In the rows, zero is written as 128.
Named moves, each a turn or a mirror, and the order they were made in; the first pair answered
move J_953:
[139 113 133 165  69 125 160  97] |-> [134 124 136 176  97 105 186 125]
[161  80 104 124 140 150 126 134] |-> [157  89 102 135 158 136 145 151]
[138 102 112 157 136 138 151 142] |-> [146  91 112 147 119 155 135 119]
move J_363:
[156  96 128  97 118 140 123 133] |-> [152  91 121 106 130 149 134 115]
[123 132 155 162 119 116 102 100] |-> [131 127 150 160 124 112  84 132]
[142 129 145 145 119 137 162 116] |-> [143 135 156 137 102 132 146 136]
[156 108 111 159 122 134 115 124] |-> [148 116 118 158 111 137 125  99]
move J_501:
[121 134 118 127 156 136 128  88] |-> [129 155 114 143 129 112  88 116]
[142 139 159 102 130  97 148 176] |-> [134 126 162  92 143 107 162 155]
[171  89 140 146  89 146 121 155] |-> [148  71 139 119 117 165 152 127]
move J_851:
[126  99 130 112 144 135 167 130] |-> [128  95 118 108 149 141 153 135]
[133 129 125 127  95 158 116  74] |-> [133 131 119 126 101 154 114  67]
[141 133 128 150 130 114 155 153] |-> [114 142 132 137 145 112 160 134]
[159 102 107 131 141 153 100 123] |-> [166 106 128 155 103 145 128 132]
Then:
Between the rows of a pair lie 2 to 3 moves.
[146 107 123 128 116 137 115 128] |-> [135 121 149 113 107 120 122 141] : J_851, J_851, J_363
[120 119 141 110 160 127 161 148] |-> [116 135 158 105 131 123 160 141] : J_363, J_363
[132 148  88 172 171 114 146 130] |-> [120 171 111 164 163  94 147 154] : J_953, J_363, J_953
[128 125 108 107 113 167  96 116] |-> [106 154 139 114  95 158 141 105] : J_851, J_851, J_851
[ 95 106 127 123 183 121 178 144] |-> [135  63 124 103 114 168 105  98] : J_953, J_851
[ 91 139 161  69 126 126 188 108] |-> [ 87 181 125  68 144 105  87 142] : J_501, J_851, J_851
[146 128 122 122 127 126 128 180] |-> [159 105 120 143 105 149 148 145] : J_953, J_363, J_851
[132 150 163 139  83 114 134 139] |-> [109 136 165  81 120 121 138 140] : J_501, J_363, J_851
[ 93 114 140  90 172 124 137 154] |-> [137 109 106 163 162 122 125 175] : J_501, J_363, J_851
[152  92 110 108 119 150 149 101] |-> [166  93  98 138 124 146 142 111] : J_501, J_363, J_501
[153 153  97 207 147  81 111 161] |-> [118 117 102 167 204 107 184 112] : J_953, J_501, J_953
[156 130 125 174 132 129 131 162] |-> [153 120 148 132  88 140 106 143] : J_851, J_953, J_363
[140 160 117 162  95 113  80 135] |-> [151 127  97 164 112 136  73 116] : J_953, J_363, J_953
[142 131 120 130  69 113 102 135] |-> [153 116 105 127  81 123  89 132] : J_501, J_851, J_501
[133  86  94 120 147 191 116 123] |-> [129  96 109 121 117 195 116  89] : J_363, J_851
[124 152 158 103 109  65 142 175] |-> [111 120 154  73 147  87 167 168] : J_501, J_363
[108 148 105 111 168 114  88 127] |-> [105 129 132  95 145 141 137  74] : J_851, J_501, J_363
[155 145 132 172 117 103 171 114] |-> [117 175 132 117 139 110 133  75] : J_851, J_851, J_363
[146  67 133 136 107 181 162 114] |-> [118 102 163  99  99 172 164  80] : J_363, J_851
[121 130 124 138 144 113 160 130] |-> [120 152 126 133 130 106 115 136] : J_363, J_851, J_501
[112 163 161 140  92  85 139 157] |-> [ 88 151 136 122 157  82 154 161] : J_363, J_851, J_851
[ 96 131 143  97 149 120 146 105] |-> [119 116 122 110 160 110 110 163] : J_363, J_501, J_363
[113 137  88 111 176 110  76 160] |-> [144 135 148 136  49 119 102 129] : J_851, J_851, J_953
[142  95 123 130  72 175 126  90] |-> [145 125 131 146  52 155 115 107] : J_851, J_501
[136  90  99 132 151 148 134 118] |-> [106 157 153 130 106 110 154 120] : J_363, J_953, J_363
